One turn sends every row of this set to another row. A few are shown first. Where does it send the rows asked after them?
k_158: [  5  14 -13  -6   6 -12   1  -5  23 -14   6  -1   5   3 -19]
k_848: [-18  13  19  -5  -5  -2   3 -11   7   3  19  12  -2  -4   0]
k_79: [ -4  14  -7 -28   4   0 -11  -9  -7  -7  27  -8  -4   2  -5]
k_990: [ 22  13   3 -22  -7 -11 -18 -25  15   4   9 -11  11  -6   5]
k_508: [ 10 -11  22  -2  -5   9  -1 -13  -6   6  15   1   5  -8   5]
k_960: [ 18  15   2 -15  -7  -3 -23 -27  11   1  12 -16   9   1   7]
k_462: [ -3  19 -13 -15  11  -9 -19 -10   5  -7  29  -7   3  10  -6]
k_241: [  6  -1  21  -5   9  10   2 -16  -4   8  10  26   9  -6  -9]
k_695: [  6  17 -14  -6  10 -10   1  -5  23  -3   0   8   4   5 -15]
k_603: [ 22  21  -7 -17  12 -17 -10  -6  -6  -1  -9  16  15  -2   5]
k_459: [ 22   0   0  -8  14  -9 -22 -21  -4  -8   9   7  30  -2 -18]
k_36: [ 20  -5  -1 -11  10 -15 -21 -18   0 -10  11   5  31  -8 -15]
k_10: [ 21  12  -8  -9  20  -7  -9  -4  -9  -1 -10  13  17   1   2]
k_97: [ -4  14  -3  -8   0  -9   4   1  15 -13   1   3   1   0 -23]
k_189: [ -2  -5  23  -3   7  -3   1 -11  -2  12   6  24  13  -8  -5]
k_692: [ 19   2   6 -23 -11   0 -12 -27   8  14  11 -13   6  -3  -3]
k_344: [ 19  -6   8 -10   6  -6 -19 -19 -12   0   9   9  26  -5 -24]
k_327: [ -7  15  17   3  -8   4   4 -10   1  -4  21  11  -5   2  -7]
k_229: [-10   7  16   3   1  -9   7   0  -5   8  11  21   3  -1  -1]
k_475: [  6  13 -11  -9   5 -20  -1  -3  25  -8   2   3   7  -1 -19]
k_296: [  4  18 -11 -27  11  -5 -17 -13  -1  -8  28  -7   2   6   0]
k_803: [-2  6 20  1  7 -4  0  5 -5 16  8 16 -3  2 -7]
k_503: [ 20  -5   4  -9  12  -3 -24 -23   3  -9   3   0  29  -7 -11]
k_563: [ 25   7   2 -17  -6  -7 -18 -26  15   6   8 -14  12  -2   0]
k_753: [ -8   4  28 -14   4  10 -10 -12   1   1  21   0  -4  -7   0]
k_302: [-13  -2  24 -10  -3   1  -5 -14  -1   5  24   0   4  -9   5]
k_797: [ 20  24  -2 -12  14 -13 -10  -1  -3  -1 -12  10  12   4   2]
k_992: [  2  18 -13 -23   8 -13 -17 -11  -1 -12  29  -3   5   2  -1]
k_767: [ 16  22   5 -12   6 -11  -7   0 -14   4 -15  16   9   2  -6]
k_507: [  1  -7  23  -8  -3   4   1 -20  -7   8  15  12  13 -11   7]

k_797 -> k_459
k_603 -> k_36
Now these:
k_189 -> k_507
k_462 -> k_695
k_803 -> k_241
k_97 -> k_767

